In the data rows, the value 128 means zero.
The groups are shells, one inside another, around one centre. Groups are numbered from 0 in the order they first appear among the rows asked about.
The table, row by row:
[ 64 104 100 121 117 192 112 126]
[121 105 202 177 115 111 183 107]
[186 126  97 157 156 121  56  85]
[125 117 105 120 139 136 119 124]
[127 120 113 117 133 130 127 143]
[129 132 133 139 129 117 137 114]
[ 80 112 168 183 106 161 116  78]
[129 114 147 151 128 129 138 118]
[116 133 111  48 133 134 151 186]
[ 44 145  88  80 110 215   0  73]
[132 138 140 123 143 118 125 142]
[122 121 112 122 127 142 132 146]
[134 129 121 124 132 131 121 134]
[197 232 250 121 134  37 140 127]
[142 102  64 161 164 152  88 105]
[164 127 183 198 127  77 166 107]
[226  93  53 244 173  84  92  50]
[127 161 130  76 141 142  46 114]
[145 105 131 131 134 129 147 144]
[140 133 119 132 125 122 103  90]
[122 109 152 145 149 134 154 139]
[119 176 187  95 103  96 129 134]
[ 75 157 104   0 136 183  70 190]
[117 124 128 112 126 150 126 148]
[123 115 122 132 131 148 128 131]
[ 61  65  98 111  74 137 236 201]
[201  45   7 206 156 108 200 150]
[129 140 140 136 141 140 124 115]
[120 135 138 133 125 131 124 102]
[125 135 114 114 140 134 108 130]
[148 135 112 149 128 123 115 102]
[124 140 106 131 112 137 126 119]
[122 121 105 116 128 139 134 136]
[ 81 105 230 235  61 152 127  21]
[127 116 133 142 124 137 128 117]
[247 101 111 143 156  31 234 207]
[114  60  40 151 117 151 117 136]
[110 129 131 130 116 134 113 103]
[ 87 158 150  74 133 165  87 144]
[ 97 107  37  14 159 165 152 253]
[135 120 118 147 117 114 146 135]
[  7  27  86 138  62 196 216 171]
[116  66   0 134 170 196  57 115]
[ 80 100  66 133 106 181  97 115]
[128 139 179  81 136  95 207 199]
[142 116  48  92 154 152  87 141]
[102 133 150 127 128 136 122 105]
[ 96  93 103 117  92 126 197 178]
[  0 171 207  39  70 210  98 143]
[ 52 185 226  39  82 142 100 148]
[116 111 110 145 122 132 135 123]
[151 134 127 131 134 116 127 120]
[135 171 121  43 141 113 163 193]
[186 202 188 145 162 103  19  45]
[201 181  62  47 205 133  42 163]
[139  74  96 209 128 152 138 106]
[210 114  72 157 152  76 139 124]
[118 110  56 105 148 170 123 159]
[255 160 144 211 186  46 120  70]
[  0 102 201 131  68 237 114 115]
[121 106 116 149 106 123 135 115]
[118  77  82 235 132 192  61  30]
[134 145 137 110 143 128 109 127]
[151 134 142 150 129 118 116 104]
[178 170 156 152 146 104  86  97]
[159 127  95 134 119 104 110 114]
[136 131 141 136 125 117 125 108]
[132 120 105 129 122 130 128 135]
[129 129 125 125 131 117 138 138]
[ 53  80  15  79 137 232  71 138]
[148 171  39  32 187 154  24 154]
[ 66  88 106 156  81 178 121 110]
[128 108 119 147 119 121 135 113]
[120 171 209  90 113  90 141 136]
[139 182  58   0 199 142  53 182]
[141 119 133 136 150 131 122 136]
[108 188 199  68 151 135 115 139]
[115 133 131 105 116 137 137 137]
[133 128 117 120 129 132 115 135]
[136 112 144 154 135 117 161 146]
[ 63 123 163  91  89 137 172 148]
[164 196 158  94 164 116  71 112]
[133 116 115 151 119 142 127 124]
[ 57 132 178  38  89 119 255 255]
[176 116  40 103 163 117  78 142]
[129 135 113 122 123 126 125 134]
[115 134 137 143 125 149 119 118]
[125 134 136 126 111 115 104 116]
[248 125  66 120 167  39 206 199]
[138 132 138 106 125 123 130 147]
[115 122 127 136 112 152 142 145]
[ 70 122 176 142 109 163  99  84]
[125 120 122 131 127 126 113 115]
[147 129 124 132 141 112 135 131]
[ 73 146 109  86 110 185  69 119]
[118 125 124 131 140 145 125 121]
[ 69  91  95 152 108 200 111 111]
[128 129 126 117  99 117 130 126]
[228  61  89 245 136  40 196  91]
[131 124 133 149 138 130 136 125]
[ 76 132 163 132  86 152 109 104]
[134 133 124 117 142 122 107 123]
[122 111 112 128 129 122 132 127]
[137 126 142 141 120 121 125 117]
[124 145 147 106 126 130 139 136]
[  3  63 108 168  56 209 135 102]
[156 160  73  61 156 115 122 175]
[130 133 110 113 140 135 106 125]
[132 180 122   0 157 100 146 237]
[130 139 128 124 113 130 126 130]
[114 141 119 125 134 147 112 140]
[ 97  99  78  75 117 142 166 184]
[127 127 129 133 151 123 149 141]
[166 182 144  56 161 102 131 171]
[123 135 124 113 133 117 153 142]
[189 127  61 102 157  93 151 187]
[121 100 161 168 112 110 203 137]
[110 130 137 117 119 148 120 131]
[145 121 102 130 136 119 116 132]
[119 130 118 102 127 125 148 150]
[116 110 161 212 103 115 123  65]
[146 128 110 121 141 120 120 134]
[198 184 189  64 168  29 208 211]
[151 122 105 123 139 129 121 142]
[160 152 164 159 157 131  78  92]
[ 96  58   0 150 148 221  81 118]
[110 151 154 114 138 130 134 131]
[141 117 125 131 127 108 144 128]
[136 146 124 114 135 123 112 121]
[116 132 157 109 139 136 152 150]
[ 95 109 139 173 115 170  87  74]
[104 187 175  69 128 139  85 141]
[119 146 129 116 121 146 104 116]
[227 176 231 198 175  50 162 102]
[121 112 118 131 127 146 147 141]
[127 121 140 138 122 119 141 129]
[156  24  41 224 129 106 213 122]
[114 110 126 133 127 132 151 154]
[113 134 113 123 126 133 117 122]
[203 152 120 146 134  68 187 167]
[133 122 124 140 121 130 139 113]
[ 43 104  50  34 109 192 144 228]
[147 115 115 147 118 112 117 109]
[120  93 125 210 122 139 128  70]
[124 138 112 101 132 135 119 147]
[149 154 222 144 145  91 149 124]
Some new rows, each followed by its group:
[109 115 143 121  96 122 218 165] 0
[109 141 142 121 128 142 113 133] 1
[120 111 125 142 123 143 148 136] 1
[173 207 255 113 141  52 198 153] 2
[133 122 132 143 106 113 123 102] 1
[ 39  72 174 160  52 145 232 163] 2
[ 85 133 254 151  61  88 216 130] 2
[144 176 121  85 161 145  78 134] 0
[151  28   0 153 176 140 156 157] 2
[ 64  85  18  77 130 222  55 140] 2
[158  80 124 190 141 102 175 119] 0
[208 183 128  22 219  78 154 218] 2
[120  95 148 152 101  89 218 144] 0
[119 130 140 114 131 140 143 151] 1
[131 124 111 116 133 134 138 144] 1
[139 128  97 132 130 121 122 128] 1
[127 144 143 134 128 130  99 117] 1
[123 142 122 111 124 136 124 131] 1
[170 129  47 109 163 113  80 132] 0
[129 123  53  97 164 161  89 141] 0
[160 124 147 139 109  88 195 141] 0
[111 127 136 143 124 128 142 141] 1
[121 123 123 135 131 135 118 110] 1
[138 126 110 133 143 123 131 145] 1
[146 125 113 146 142 119 129 122] 1
[133 114 122 122 132 126 126 139] 1
[144 237 226  96 131 112  55  88] 2
[117 132 146 119 120 126 109 116] 1
[130 128 143 136 116 120 121 110] 1
[116  74  39 214 125 185  73  43] 2
[ 54  42  97 141  72 146 252 176] 2
[ 79 165 146  56 113 168 107 173] 0
[159 168 166  72 152  81 186 174] 0
[136 139 124 126 126 128 115 124] 1
[115 121 149 138 133 132 154 140] 1
[134 118 117 118 117 106 150 139] 1
[119 173 255 191  98  95 122  51] 2
[104 156 149  60 126 121 105 152] 0
[122 100 108 130 119 132 144 133] 1
[124  48 170 241  92 108 247 109] 2
[141 108 122 149 138 123 114 120] 1
[135 122  61  81 145 142  84 167] 0
[149 130 136 145 134 112 115 115] 1
[172 216 214  22 157  59 137 193] 2
[ 86 129  75 135 114 170  63  96] 0
[193 149 237 182 113  39 239 137] 2
[ 99 204 131   0 161 171  22 154] 2
[255 139 121 156 193  33 179 157] 2
[106 173 184  83  90 116  83 122] 0
[ 93 164 135  87 133 172  56 116] 0
[ 14 154 251 131  65 184 123  92] 2
[255 170 100 176 199  52  78 102] 2
[212 103  12 191 191 121  57  88] 2
[106 171 141  98 122 148  40  98] 0
[138 112 137 142 129 111 142 123] 1
[100 139 210 154  95 131 149  89] 0
[123 126 112 139 122 141 117 112] 1
[151 128  92 138 128 119 116 118] 1
[157 109  90  93 136  86 198 198] 0
[255 191 185 143 176  16 106 101] 2
[133 170 186 145 108 132  87  76] 0
[158 133 131 144 133 104 129 117] 1
[200 145 239 226 121  43 155  56] 2
[ 87  64  82 167 109 167 156 116] 0
[126 119 128 145 116 113 140 121] 1
[139 129 145 132 143 128 149 131] 1
[ 96  25  93 255  85 176 164  75] 2
[139 120 107 143 127 126 136 124] 1
[ 94 177 247 179  92 136  46   7] 2
[ 61 142 255 185  61 146 124  41] 2
[150 126 128 132 118 108 125 109] 1
[132 141 138 137 112 126 115  98] 1
[127 137 145 113 127 116 140 122] 1
[112  96 123 209 107 139 114  50] 0
[ 82 157 191 150  98 145  91  89] 0
[146 152 128 128 119 113 126 125] 1
[157 135 184 184 110  76 169  98] 0
[ 68  82 123 164  86 172 144  95] 0
